Each run below is a few steps of one of 7 hidden systems, one row a step.
k_926, seq 1:
[[ -9  11  24  41   3 -25  57   4  -1   5  60 -45  21 -12  13   6   3  18]
 [-41  17 -36 -33 -32  32 -31 -43 -22  13  50  32   3  -4 -29 -17   0  26]
 [ 14 -11 -55 -20  38 -11 -13  -6  -9 -31 -55   7 -55  -3  10 -44  13 -17]
 [  0 -11  35  -4  28  -5  25  86  12 -19   8   0  22  11  59   9 -25   2]
 [  3  21  23  24 -27  -3 -59 -18 -14  51  35  20  22  -4   5  51   8 -18]
 [  9   9 -45  41 -23 -46  25 -51 -10  -8   4 -31 -48   4 -25 -14  11 -29]
 [-40  -5 -10 -41  -1  -3  26  45  12 -48  32   3   6  28 -26 -48 -28  37]
 [-11   3   8 -28  48  12 -76  12  15  35 -25  32  18   5   4 -13  27  22]
 [ 34  -2 -13  48  22 -16  24 -12   2  34 -13 -44 -22 -15  73  14  15   0]
 [  2  -8   0   1 -46  26  19   6 -17 -20  84   3 -10  10   6  26 -40  11]
 [-18  13 -21  -8   6   5 -53 -20 -16 -24  -1  45 -35  15 -58 -12  15 -44]]
k_359, seq 2:
[[-27  -7 -36 -62   7  -7 -25  -1  10  27  38  11 -16 -13  31 -39 -21 -48]
 [ 28  13   3  54  41 -39 -24  26 -11 -19  -4  25 -41 -12  13 -33 -50   0]
 [-10  22 -34   9   8 -52   8  37 -36 -32  34 -18  22  23  28  24  49   5]
 [-20  34 -69  -1 -33  -6 -11 -14  19  46  30  33  12  13  13 -10  -1 -52]
 [  0 -10 -28  44 -18 -21 -12  -1   4 -26 -12  17 -69  43   0 -27 -51  17]
 [-23 -14  -5 -29  19 -27  -4  55  26 -24  60 -26   5  56   6   6  23  25]
 [-32  36 -13  38  32   9 -21  -8  43  61  39  21   5   4   0 -17  15 -23]
 [-18  -9 -24  47   3  -7  -5 -48 -36  -4  -7 -14 -78   7  38 -19  10  19]
 [  0 -18 -34 -62  19   0  -2  29  -7 -31  67 -14 -29   6  35  -1  10 -18]
 [ -4  37  -5  26  51 -10 -25  36   9  -5   8  52  -6  -8 -16 -31 -14 -55]
 [-29   9 -11  43   1 -72   6  -2 -48 -23 -23 -20 -18  19  29 -12  22  -6]]
k_324, seq 3 (11 x 18):
[[-26 -26  84 -22  16  17 -28   9  -8   1 -29  17   0 -16   0 -12 -31 -25]
 [ 28  -1  67  11  -1 -22  10  -9 -45 -23 -22  -8  32 -59 -23  16 -20  -7]
 [  7  22  -7 -26 -39   6  24 -30 -24  10  37  -1  59 -53 -31  25   8 -17]
 [  2   4 -52 -60 -56  27  13  -4  10  12 -24  30  41   3  -2  -7 -17   6]
 [ 37 -18 -12 -26 -28   3  16  55  25  -7 -42  -1  28  37  38  36  -9  23]
 [ 28   1  32  46  -1  13 -11  26  51  39   9  -1  23  41   5  60   7  12]
 [ -4 -11  27  41 -17  16 -19 -48  30  24  -4 -13 -21  25 -53   7  -5  47]
 [-32 -42  31 -42   6  14  14 -14  11 -29  34 -43 -24   9 -40 -24  -2  47]
 [-26 -11  46 -52  57  38   2  33  17 -14  15  12  24 -27 -12 -31  -5   7]
 [ -1   4  53   3  30  29   3 -12 -37  -1 -60  17  35 -53  10   2  15   8]
 [ 15 -11  26  -5 -47  20  14 -42 -48   7   0 -15  18 -47  23  50   9 -31]]
k_355, seq 4 (11 x 18):
[[-14 -28  -6 -59  32 -53 -32   2 -11 -14 -47 -27 -17   2  10 -38  18   3]
 [ 67   7 -10  30  29   6  23  20  30  31   9  -3  -7 -39  41   1 -41 -20]
 [  0  33 -14  35 -27  15 -34 -19 -48   3  32  32  22   0  -3  50  29  25]
 [-29  -9 -41 -30 -21 -21  21 -35   5 -21 -28 -31 -28  28 -33 -12  50 -34]
 [ -9  -9   8   3  -1   6  24  51  36 -12  16  24 -26  21  28 -32 -69 -33]
 [  6   0  38   0  20 -41 -76  32 -25   7  18   8  30   6  13  25   4  45]
 [ 26   6 -27  23  23 -22  23 -51  27  37  -9 -53  -6 -24  -9  -3  46  -2]
 [-24  12 -37  26 -21  63  33 -12  -2  -3  41  34 -35   3  18 -14 -31   2]
 [-24 -15  -3 -54   9 -10 -60  22 -38 -46  -7  21 -14  30 -16   7  24   4]
 [ 32  -2  14  14  48 -37  20  26  34   9 -36 -22  -2 -13  16  -7   9 -60]
 [ -7  25  20  61 -26   6   7  -4 -26  31  46  14  17 -22  46  22 -27  12]]
k_101, seq 5:
[[-34  28   1 -34  -1  15  38  14  17  19  29  14  75 -32 -10 -35 -14  21]
 [  9  -5  -5 -32  -2  -1 -56 -21 -38  29 -41  19  31 -29  25   2   6  57]
 [ 83 -22 -27 -12 -16  -3  24  21  23  -2 -30 -27  -2   6  31  40  -7   8]
 [  1  17  23  31 -45  52  21  21  26  -1  11  44  30  29 -24  45 -12 -29]
 [-24  -8  42  -5 -24 -23 -36 -29 -10 -13 -42   0  11  20 -71   6  24  -3]
 [  1 -29  35 -32   7 -31  35   4  41  10   8 -61  15 -12 -11 -31 -31  19]
 [ -6   8  31 -17  22  56  -2   7  -6  12  43  24  39 -43   3  -9 -24  55]
 [ 41  -1 -27 -34  13  26 -13 -25 -32 -14 -46  -1   9 -31 -10  24  54  29]
 [ 21 -11 -17 -18 -48  14  66   6  17   6 -46 -11  19  -4  28  17 -11 -51]
 [ -5   3  52   4 -45   6 -38  17 -15  -1   4  45  22   6 -11  24 -50 -38]
 [ 43   0  27  -3  18 -55 -27  -3  10  -8  -4 -22  18 -10 -72  11   6   5]]
k_942, seq 6 (11 x 18):
[[-38  32  11  10 -14  56  33  33  -6  -9  23  49  55   4   0  13   3  16]
 [ -7   4 -45 -15 -14 -33 -51 -20 -26   8 -64  24 -17  16  13  -8  20 -27]
 [ 46 -31   6  -6 -12 -37  43   7  49  12  14 -59  -9  -2   6   1 -36  -7]
 [-15  10  51  17  -8  51 -19  26  -2  -4  46  47  28   6 -24  26 -26  27]
 [-12  18 -28  12  17 -18 -41 -40 -12   3 -59   6  -9   7 -30  -7  67   1]
 [-12 -30  -3 -36 -12  -6  71 -10  30  18   1 -60   7 -13  30 -32 -17   7]
 [  9 -16  32 -22  -7  48 -41  24 -28 -21  23  50 -10 -13  13   6 -54  11]
 [ 43  20 -13  28  42 -15 -14  -9  -3 -16 -40   2  -8 -10 -39  23  58 -32]
 [-41   7  15   4 -29 -10  77   3  12  23   5 -30  52  -4  24  -3   5 -16]
 [-22 -12  -2 -34 -43  -6 -62  -3 -45  -8  13  42 -17   5   9  -9 -52   8]
 [ 71   6 -30  13  43 -32  -7   1  31 -15 -14 -17 -23 -10 -51  -8   4   8]]
k_324, seq 7, 11 rows:
[[  6  20   1  57  15  22  14 -52 -14  44 -47  -3   6 -37  24  12  42  -5]
 [ -6 -20 -23   4 -57  14  -8 -53 -46  -4  33 -12 -49   0  30  19 -13  -5]
 [ 13  -8 -17 -44 -11 -11 -24  38  10 -45  27  28 -23  25 -28   3 -30 -49]
 [-14  25  21  19  21 -35  33  47  29 -14 -49  15  42  21 -25 -22   5 -23]
 [-23  12  10  25   0 -41  -2 -24 -15  46   2 -33  43 -12  36  -1  23  48]
 [ 46  -9 -51 -20   1  14 -30 -45   5  36  40  -9 -36 -32  17  -5 -21  29]
 [ 24   0 -36   1  12  49  31  24  11 -60  -3  27 -43  15 -17  -7 -10  -7]
 [-63   6  27  10  12   6   5  39  -5 -27 -19  12  15  53  12  19  53 -33]
 [-25 -15  43  10  -5 -44 -46 -32   1  57 -23 -15   0  -6  24 -10 -11 -27]
 [ 53  -4   8  21  -6 -38   1 -24 -24 -10  30 -17 -23 -53 -18 -18 -61  24]
 [  3  38 -50 -23  16  16  24  14 -15 -48  54  15  20 -13 -47  -4  34  10]]
k_355, seq 8, 11 rows:
[[ 47 -19   4 -28 -42 -10 -14  21  32 -15 -16   3  13  30 -53  32 -34  16]
 [  0   6  33  24   8  10  28  39  64  10 -18  -4  49  40 -42  19  15  24]
 [-55 -19  48   0  -9  41  14 -20  26  44 -21 -18  30  16  16  -6   7  45]
 [  5 -48  40 -39   7  43 -14 -44   2   4 -11 -27 -31 -28 -16 -12 -17  36]
 [ 36   5  36  -2  52  49  15  11   0 -39  -4  13   4 -43 -50  -1   2   7]
 [-26  30  27  -2  21  23  27   9 -38 -23 -36  28  58 -37  -3  -7  33 -14]
 [ -6 -11   5 -39 -45 -11  23 -29 -41   6 -50  -7  28 -45  23 -15 -19 -28]
 [ 61  -3  -1 -24 -48 -17  17   5  -1 -10  -3   9  20 -27 -29   8 -68 -10]
 [ 24  28  -6   4 -23 -18  13  36  23 -11 -10  21  68  25 -59  19   3  31]
 [-35  -3   0 -13 -30   9  33   2  49  34 -45 -16  48  41   1  -6  14  30]
 [ -2 -50  30 -25 -30  47  -6 -13  43  35 -19 -13 -16  17  19   5 -40  34]]
k_359, seq 9:
[[  5  23 -10  43  -7 -12 -23   6 -13  12  21  15  -4  20  24  55  38 -67]
 [ -5   2 -39  27 -47 -18  20 -40   0 -12  20 -10 -55  22 -25   1 -10 -64]
 [-45 -10 -10 -31 -16 -26   3  12   4 -39  44   4 -19  26 -37 -53 -37  14]
 [-24  12  -2 -12  50 -46 -44  31  26  21  12   7  26  14  -2 -46  -1  49]
 [  8  18 -29  49  34  -9   3  -3   7  45   3 -14  -1  -5  68  -3  17  36]
 [ 11  -1 -44  15 -21  39  -1  -2 -27  -6  43  15 -41  10  57  38  13 -10]
 [  1  -6 -29 -16   7  15 -17  15  14 -38  10  27 -53  33 -23   6   9 -71]
 [-50  -1  28  12  17 -46  17  22  17 -29  -4 -13 -17  27 -24 -41  -6 -50]
 [-46   5  22   3  -3 -66 -23 -11 -20  29  45 -23  17 -10  20 -28 -15  13]
 [ 36  22 -63  13  13 -28 -31 -28 -11  32  43   3 -12 -32  14 -19 -11  45]
 [ 17  25 -81  10  22  27  21  27  -5 -34   0  29 -22  14  28 -13  11  29]]
k_926, seq 10, 11 rows:
[[-13 -28  51  -1  15   2  -2  50 -21 -58 -16  14 -15  13   4 -19 -41  41]
 [ -5  15  14 -19  25   8 -41  17   1  21  11   7  47   3   0  54  76 -33]
 [ 11  17 -23  48 -23 -12  41 -46  19  54  -3 -19 -16 -30  24 -22 -31 -39]
 [-11 -28  11 -26 -36 -18   0  -2 -41 -53  17  -5 -18  10 -19 -11 -47  55]
 [ 20  24 -27 -37  48   6 -37  32  14 -18  -7  30  28   3 -44  10  52 -12]
 [-16  14   9  60  15   9  35   3  28  43 -44   3   4  -1  53 -28 -13 -13]
 [ -5 -42  20 -27 -58  -7 -14 -18 -28   5  26 -35  -1  13  30  38 -13  35]
 [ 60  17 -36 -10  18   2 -23  -7  14 -17  29  13 -11 -15 -66  15  12 -28]
 [-45  17  27  57  30  12  37  13   5 -25 -31  19  -9   7  -4 -46 -10   3]
 [-48 -26  18 -66 -26  -2 -18   3 -14  20   3 -23  39  23  36  20  33  12]
 [ 78   5 -37 -11  13  -8 -15 -21  25  40  10  -8  -9 -46   4   3 -22 -24]]
k_610, seq 11 (11 x 18):
[[ 10 -13   2 -31  26 -13   0  74  12 -39  35  18 -12  11  20 -20 -50  -3]
 [-15  35  27  32  44  -5 -42  39 -10  12   0  37  47   8   3  36  47  -6]
 [  6   9 -22  42 -27 -28  10 -56   9  59 -35 -34   7   3  18   9  26   9]
 [  8 -27 -21  -8 -42  -1  12 -25 -10  -8  54 -19 -49   0  13 -14 -62  31]
 [ -4   5  -6 -18  48  15 -29  43   6 -54  44  29 -24  19 -49  -6  10   4]
 [-27  16  15  18  52  -3  17  25  45  30 -32 -15  25  16  20  -8  54 -21]
 [-10 -17  23  27 -33   3 -10 -47 -20  58 -15 -17 -13 -19  70  12 -17  -3]
 [ 49  -5 -27   4 -13 -16 -26 -31 -41 -39  36   0 -53 -28 -30  14 -23 -10]
 [-18  30 -30 -13  35 -28  38  50  11 -50  35   4  14  10 -25 -34  13 -13]
 [-75   6  13  -7  11   0 -31  16   5  39 -26  23  25  28  44 -27  16  10]
 [ 58 -20  -3  15 -10 -18 -55 -28   0  48 -39  -7 -22  -3  28  29 -15   8]]
k_610, seq 12 (11 x 18):
[[-17  16  -3  39 -12  34  13 -28 -55 -24 -50  20   8  -8  13  13  33  39]
 [ 11 -27 -51 -57 -51  -5  19 -20   4 -15 -16 -28 -20  23   0  15  20 -39]
 [  3   3  23  -6 -17  11  19  45  36  -9  18  39   8   3 -16 -19 -76 -49]
 [-19  10  75  21  21 -20 -33  16 -21 -23 -35  16  40   4 -42  18  23  16]
 [ 19  -1 -12 -29 -13 -17  11 -44  19  53  -6 -45  50 -29  -8   9  31  21]
 [ 11  -1 -23   2 -26  47  30 -24  -6   4   8  21 -17 -32  10 -35 -62  46]
 [  3 -20  -2 -36  15  26  -7  31 -22 -74 -29  13 -23  32 -27  16  33  16]
 [ -3   6   0 -22   0  14  30  35  51  27 -13  -5  47  16   8  26  30 -74]
 [-17   4  58  58 -40   4   5 -32 -16  30 -35  17   7 -19   7   2 -47 -15]
 [ 29 -26  13 -35 -17 -36 -20 -36 -40 -33   2 -35  -8 -23 -53  12   3  21]
 [  7  21 -38 -50  21  14  39  26  32  -8  36   6  45 -28 -31 -37 -12  11]]
k_101, seq 13, 11 rows:
[[ 15  -6  46   3  15 -49 -39 -15  24  35  25 -30  24 -14 -40   0 -10  12]
 [ 14   7 -10  15   7   7  36 -16  13  14  35 -26  16 -28 -18 -24 -19  88]
 [-22  -4 -36 -56 -15  50   6   1 -18 -13   1  13  23   8  15   5  34  60]
 [ 23 -22 -12 -45  -6  38 -10   3  24  10 -76  15  -9  12  24   8  12 -33]
 [ 31 -10  66  42  -9   5  20  29   1 -10 -44   7   6  -5  11  30 -36 -47]
 [  1   8  60  15 -15 -17 -10 -14 -23  -7  51 -13  22 -11 -53  46  11 -29]
 [ -5  11 -24 -27 -15 -25  12 -48  10  11  26 -23  10 -34 -68 -43  -9  20]
 [-15   0 -25 -50   2  -4  15  29 -10 -11  -6  11  37 -20  20 -52 -32  66]
 [ 30  -4  -9 -42  20  24 -39  38   3  26 -21  14  37  -1  53  32  23  24]
 [ 64   2  -2  53 -21  27  14 -13  27  28 -51  -3  -3   6  10  54   6 -20]
 [-12  -5  36  33 -64   7  29  -3  -9 -29   2   0   2  36 -36  41 -18 -20]]
k_942, seq 14 (11 x 18):
[[ 19  23  -8 -40  32  29 -13  36  36  27  21  38  39 -27  -2   2  -5 -51]
 [ 24  13  30  64  -9 -18 -12 -23 -25  40 -61   2  15 -22  32  26  -3  -2]
 [ -5 -22  -1 -18 -61 -25  20 -21 -21 -29  31 -44   4  24 -20  42  15  11]
 [-19  19 -28 -12 -13  32   3  -9  27  -6  29  46 -13  -4 -61 -48 -41 -17]
 [  7  -2  20  10  54 -24 -11  34  11  -6 -78  13  19   1   4 -36  -2  40]
 [ 20 -21   8 -58  -6   3  -8   5  10  30  16 -41  43  -3  30  50  42  16]
 [ 14   3  -6  35 -41  53   0 -64  -3  35  12  22 -31 -24  -3  15 -28 -26]
 [ -7 -10  19  30   4 -13  26   5 -22 -71 -54  -4 -29  19 -39 -10   4   6]
 [-33   2   1 -77  15 -16  14  42  22 -12  22  -1  53   2 -19 -16  16 -34]
 [ 21  15   9  11   9 -11 -42 -16  -4  65 -12  26  18 -52  27 -19 -45   2]
 [ 52 -10   6  33 -15 -20   7 -17 -34 -24 -15 -39  -1  -4  -3  41  15  64]]

Name the system that made each run.
seq 15, 2 rows:
[[  0  -4  26  33  66   6  18  40   0 -45  42  -8 -37  -5  13 -14  -7  11]
 [-46  15  -2   0  34   1 -24  -5 -26  12  25  -3   5  -3  31  15  80 -31]]
 | k_610
seq 16 (2 x 18):
[[-55  29  21  19   3  -8 -27  -1  20  24 -40  37  35  31 -46 -24  15   6]
 [ 24 -43  24 -16  -9 -21  -9 -22  28  45 -39 -51   7  -2  15  -3 -16  49]]
 | k_610
seq 17:
[[-40  14  35 -17  41 -14 -12  46  22  14  44  18  31  -8   4 -21  -9 -51]
 [ -5  17  28  41  29 -25 -50 -27 -28  39 -48  16  17 -34  10 -13  12  18]]
 | k_610
seq 18 (2 x 18):
[[ 33  34 -55  28 -32 -47  56   8  -6 -10   2  -9  25  -8   0   4  -7 -26]
 [-12  17 -15   3 -54 -22  -1  48   7  -2  12  41  30  44   2   5 -54  10]]
 | k_942
seq 19:
[[ 22 -12  21 -14   3  41 -16  23 -38 -35 -20  44  -2 -30  20 -11 -50  37]
 [ 32   2  27 -11   9  14  10  16 -22 -34 -18  -4  32 -11 -20  67  57 -37]]
 | k_324
seq 20 (2 x 18):
[[-14 -16  22 -64  -6 -42  19  44 -12 -32  39 -33  49  -1   1   8  11  11]
 [-17  41 -22  -7   0  31 -36  -6  12  50   1  64  48 -17 -17 -19  -7   5]]
 | k_610
seq 21, 2 rows:
[[-10 -25  15  10  15  24  -9  42   1 -21 -40  -5 -18  56  49  22  25  45]
 [-10 -25  -5 -33   3  27 -14  -9  30  14  31 -21 -33  24  14  31  41 -68]]
 | k_942
seq 22:
[[-18   6  65  -6  -9  25  23  35  27   1  18  14  46   7 -26  32  -8 -58]
 [-21   7  62  23  -5   5  -6 -52 -11  25 -44   0  33 -34 -51  -3   9 -13]]
 | k_610
seq 23:
[[-18  -2   8 -33  14 -20  17  45 -24 -63 -10 -16  30  26 -10  25  61 -10]
 [-27  11  15  -1   4  -6  -2  -3  43  80  -6   1  37  -6  27 -11   3 -49]]
 | k_324
seq 24 (2 x 18):
[[ -5  20  -2  44 -28 -60  -9 -23  -1  44  55 -15  18  -8  -7 -10 -34  15]
 [-18   3 -26   3  17 -17 -38 -20  -8  -8  39   2 -29   8 -32 -42 -10  82]]
 | k_610
seq 25:
[[-19 -11 -11  14  13  34  -1 -26   6   5 -27 -26 -29  31  22  34  83  -7]
 [-30 -25  27   4  -3  41  17 -20   1  -6  26  -9 -57   4  20   2 -11 -68]]
 | k_355
seq 26:
[[ 76   7 -22  13 -13 -55   0  26  17   2  10 -15   0   2   5  42 -10 -54]
 [-13  42 -18  62 -38 -21   9  10  20  28  46  17  30  39 -13  26   2 -10]]
 | k_355
seq 27, 2 rows:
[[-43  11  -2  16  23 -31 -26 -12   2   8 -68   6   3  30 -11 -22  56  -1]
 [ 28 -36  -3 -25 -20 -29   2  -6  22  54   2 -42  -5 -11  65   6 -35   3]]
 | k_610
seq 28, 2 rows:
[[-11 -17  29  16  21  55 -22   9 -22 -42  16  26 -44  15  -5   1 -11  39]
 [-25 -19  55 -22  30  16 -11 -10 -12 -37 -18 -13 -15   1 -33  14  50 -48]]
 | k_324
seq 29, 2 rows:
[[-18 -15  45  56 -20   4  37 -15   0 -14  35 -20 -47   4  -1   5 -42 -34]
 [-31  -3   8 -39   5 -23 -42 -17 -31 -30  61  -9  -1  -5 -53  -7  22  16]]
 | k_359
seq 30, 2 rows:
[[  2   4 -31  -3  55  34  -1 -11  -1   8 -60  25 -20 -31  21 -55  10  15]
 [ 36 -10  -8  -9  -3  36   5  13 -55 -22 -19  18  -6 -30  64  37   5 -14]]
 | k_355
seq 31 (2 x 18):
[[-18   4 -22  29  -8  55   3  -9  10  -8 -16  47 -44  19   5 -40 -41  38]
 [ 10 -27  -1 -33  49  -5  -8  43  12 -41 -53 -14 -21  38   7   4  39  -5]]
 | k_942
seq 32 (2 x 18):
[[ 32  11 -77   9  -7  24 -41 -22  16  12  16  31 -52  19  -7   8   2   2]
 [ -6   4 -19  32  17   9  -2  37  -3 -50  -5  15 -39  63   6  32  43 -22]]
 | k_355
seq 33, 2 rows:
[[  1  15 -53   3  17 -52 -35 -47   1  29  37 -22 -25  -6 -19 -25  25   7]
 [ -3  -1 -39   9  38 -19   7  24  22   6  33  -8 -39   2  44 -57 -37  35]]
 | k_610
seq 34 (2 x 18):
[[ -6  -3  11 -14 -14 -10 -16  -4  18   1  19 -17   2  34 -38  49  53 -70]
 [-55  12  29  37 -11 -13  14 -45  19  40   9  -3  -1 -17 -22 -48 -34 -15]]
 | k_942
seq 35, 2 rows:
[[-65  22  30   4  39  12   6   6   8  -9  12   9  37  14 -45 -22  52  27]
 [-40 -23   7 -28  23  13  17 -22  -4  15 -51 -15 -13 -27  44 -62 -10  12]]
 | k_355
